In the data rows, the value 128 means zero.
Here are some points, one per row:
[101 106 110 115 125 113 126 108]
[141 145 135 159 126 238 126 122]
[124 125 114 113 135 113 132 112]
[135 127 104 105 124 110 123 110]
[ 99 105 118 121 124 117 124 117]
[229 225 129 134 127 142 126 120]
[160 144 113 119 114 126 112 112]
[106 105 110 109 115 105 115 106]
[140 136 112 125 125 181 124 106]
[119 110 113 120 126 123 124 113]
[112 113 122 117 121 109 123 129]
[109 111 119 116 119 108 117 132]
[108 110 121 116 117 106 119 136]
[107 112 118 120 132 116 127 119]
[130 136 218 171 121 139 127 185]
[135 139 190 220 124 166 126 143]
[117 132 174 142 120 122 125 215]
[172 169 125 127 121 129 122 128]
[151 141 110 112 123 119 122 110]
[143 136 104 107 120 113 120 105]
[150 146 115 118 122 123 119 114]
[117 125 121 120 123 115 123 114]
[130 132 130 149 136 185 136 112]
[111 102 109 111 154 116 150 111]
[115 121 159 145 123 125 126 168]
[109 115 115 113 122 107 124 123]
[111 109 116 112 122 108 126 124]
[120 120 166 138 122 120 123 223]
[118 120 119 123 125 120 123 118]
[114 123 155 156 136 140 139 144]
[148 140 124 127 123 121 121 118]
[132 130 129 137 119 129 122 120]
[111 115 105 107 236 117 233 110]
Along one direction, these points spread out more than along any other. For each point below, how far along it does it lie, from 0 to 99? The average is 50, and the first point in the table lies past the average.
[130 132 130 149 136 185 136 112] 41
[111 115 105 107 236 117 233 110] 75
[111 102 109 111 154 116 150 111] 67
[112 113 122 117 121 109 123 129] 58
[117 125 121 120 123 115 123 114] 58
[130 136 218 171 121 139 127 185] 11
[172 169 125 127 121 129 122 128] 43
[101 106 110 115 125 113 126 108] 65
[148 140 124 127 123 121 121 118] 50
[118 120 119 123 125 120 123 118] 57
[117 132 174 142 120 122 125 215] 24
[150 146 115 118 122 123 119 114] 53
[124 125 114 113 135 113 132 112] 61
